| -31 | -32 | -23 |  26 |   1 | -29 |  -1 | -11 |  31 |  44 |  34 |  12 |
|  36 |  16 | -40 |  -9 |  30 | -50 | -39 |  -8 | -41 |   6 | -14 |  13 |
|  24 |  40 |  70 |  11 | -18 |  55 |   8 |  -3 |  16 | -57 |  11 |  23 |
|  14 |  21 |  14 | -35 |  -4 |  30 |  13 |  10 | -21 |   3 | -53 | -30 |
->
|  36 |  16 | -40 |  -9 |  30 | -50 | -39 |  -8 | -41 |   6 | -14 |  13 |
|  24 |  40 |  70 |  11 | -18 |  55 |   8 |  -3 |  16 | -57 |  11 |  23 |
|  14 |  21 |  14 | -35 |  -4 |  30 |  13 |  10 | -21 |   3 | -53 | -30 |
| -31 | -32 | -23 |  26 |   1 | -29 |  -1 | -11 |  31 |  44 |  34 |  12 |

|   9 |  16 |  -6 |
| -19 | -25 |  -8 |
| -24 | -29 |  58 |
|  15 |  21 | -19 |
| -26 | -37 |  19 |
| -20 | -17 |  13 |
|   3 |   1 |  13 |
| -11 |  -4 |  -5 |
| -17 | -20 |  -4 |
|  -7 |  -4 |  35 |
|  29 |  29 | -29 |
| -13 | -25 |  -8 |
->
|  29 |  29 | -29 |
|  15 |  21 | -19 |
|   9 |  16 |  -6 |
|   3 |   1 |  13 |
|  -7 |  -4 |  35 |
| -11 |  -4 |  -5 |
| -13 | -25 |  -8 |
| -17 | -20 |  -4 |
| -19 | -25 |  -8 |
| -20 | -17 |  13 |
| -24 | -29 |  58 |
| -26 | -37 |  19 |

| -20 | -47 | -44 | -44 | -49 |   5 | -32 |  22 |  -4 |  -9 | -39 |   4 | -15 |  58 |  12 |
|   3 |  22 |  26 |  38 |  28 | -28 |  -4 | -24 |  -1 |   0 |   9 | -33 |   3 |  23 | -27 |
|   8 | -20 | -27 | -21 | -23 |  19 | -15 |  17 |  13 |   9 | -22 |  18 |  11 |   4 |  16 |
->
|   8 | -20 | -27 | -21 | -23 |  19 | -15 |  17 |  13 |   9 | -22 |  18 |  11 |   4 |  16 |
|   3 |  22 |  26 |  38 |  28 | -28 |  -4 | -24 |  -1 |   0 |   9 | -33 |   3 |  23 | -27 |
| -20 | -47 | -44 | -44 | -49 |   5 | -32 |  22 |  -4 |  -9 | -39 |   4 | -15 |  58 |  12 |

|  51 | -28 |   5 |  -9 | -17 |  13 | -30 |  14 |  19 |  12 |
| -31 | -17 | -30 | -26 |  14 | -14 |  40 |  -4 | -29 |  30 |
|   4 | -64 | -26 | -31 | -18 |  -2 |   7 |  12 | -21 |  44 |
|  22 | -16 |  12 |   8 | -17 |   4 | -21 |   4 |  -6 |  12 |
|  -7 |  21 | -12 | -14 |  21 |   1 |  15 |   0 |  24 | -20 |
|  47 | -20 |  37 |  31 | -39 |  12 | -56 |   8 |   1 |   5 |
| -19 |  45 |  -2 |   2 |  30 |  -8 |  19 |  -7 |  16 | -28 |
| -10 |   7 | -19 | -20 |  22 |  -7 |  30 |  -5 |  -9 |  16 |
|  -8 |  52 |  11 |  14 |  21 |   3 |   5 | -11 |  19 | -35 |
->
|  51 | -28 |   5 |  -9 | -17 |  13 | -30 |  14 |  19 |  12 |
|  47 | -20 |  37 |  31 | -39 |  12 | -56 |   8 |   1 |   5 |
|  22 | -16 |  12 |   8 | -17 |   4 | -21 |   4 |  -6 |  12 |
|   4 | -64 | -26 | -31 | -18 |  -2 |   7 |  12 | -21 |  44 |
|  -7 |  21 | -12 | -14 |  21 |   1 |  15 |   0 |  24 | -20 |
|  -8 |  52 |  11 |  14 |  21 |   3 |   5 | -11 |  19 | -35 |
| -10 |   7 | -19 | -20 |  22 |  -7 |  30 |  -5 |  -9 |  16 |
| -19 |  45 |  -2 |   2 |  30 |  -8 |  19 |  -7 |  16 | -28 |
| -31 | -17 | -30 | -26 |  14 | -14 |  40 |  -4 | -29 |  30 |

|  52 |   8 | -11 |
| -65 | -10 |  13 |
|   4 |  -6 |  52 |
->
|  52 |   8 | -11 |
|   4 |  -6 |  52 |
| -65 | -10 |  13 |

|  40 |  -2 |   0 |  -3 |
|   2 |  -4 |  35 |   6 |
|  72 |  -5 |  29 |  -1 |
|  31 |  -8 |  36 |   5 |
|  46 |  -9 |   7 |   0 |
|  57 |  -8 |  22 |   1 |
|  25 |  10 |  25 |  -2 |
|  74 |  -4 |  32 |  -1 |
|  10 |  -4 |  44 |   7 |
|  23 |   2 |  32 |   2 |
|  50 |  -4 |   2 |  -3 |
| -29 |  10 |  10 |   0 |
->
|  74 |  -4 |  32 |  -1 |
|  72 |  -5 |  29 |  -1 |
|  57 |  -8 |  22 |   1 |
|  50 |  -4 |   2 |  -3 |
|  46 |  -9 |   7 |   0 |
|  40 |  -2 |   0 |  -3 |
|  31 |  -8 |  36 |   5 |
|  25 |  10 |  25 |  -2 |
|  23 |   2 |  32 |   2 |
|  10 |  -4 |  44 |   7 |
|   2 |  -4 |  35 |   6 |
| -29 |  10 |  10 |   0 |

|  -2 |  14 |  12 |  11 |  -8 |   8 |   1 |  17 | -11 |  22 |  -4 | -10 |   2 |
|  19 | -25 |  19 |  29 |   6 |  39 |  16 |  10 | -46 |  36 |  10 | -44 |  24 |
|  26 |  -8 |   2 |  30 |   0 |  26 |  33 |   5 | -25 |  26 |  -7 | -54 |  58 |
|  15 | -37 | -18 |  37 |  13 |  48 |   6 | -19 | -47 |  51 |  11 | -22 |  29 |
|   3 | -19 | -20 |   8 |  20 |  21 |   1 |  14 | -15 |  11 |   4 | -19 |  34 |
|  10 | -12 | -17 |  22 |  -8 |  24 |  30 |  -8 | -33 |   7 |  11 | -40 |  45 |
|  16 | -24 | -28 |  37 |  11 |  48 | -13 |  -2 | -40 |  58 |   4 |  -4 |  37 |
->
|  26 |  -8 |   2 |  30 |   0 |  26 |  33 |   5 | -25 |  26 |  -7 | -54 |  58 |
|  19 | -25 |  19 |  29 |   6 |  39 |  16 |  10 | -46 |  36 |  10 | -44 |  24 |
|  16 | -24 | -28 |  37 |  11 |  48 | -13 |  -2 | -40 |  58 |   4 |  -4 |  37 |
|  15 | -37 | -18 |  37 |  13 |  48 |   6 | -19 | -47 |  51 |  11 | -22 |  29 |
|  10 | -12 | -17 |  22 |  -8 |  24 |  30 |  -8 | -33 |   7 |  11 | -40 |  45 |
|   3 | -19 | -20 |   8 |  20 |  21 |   1 |  14 | -15 |  11 |   4 | -19 |  34 |
|  -2 |  14 |  12 |  11 |  -8 |   8 |   1 |  17 | -11 |  22 |  -4 | -10 |   2 |
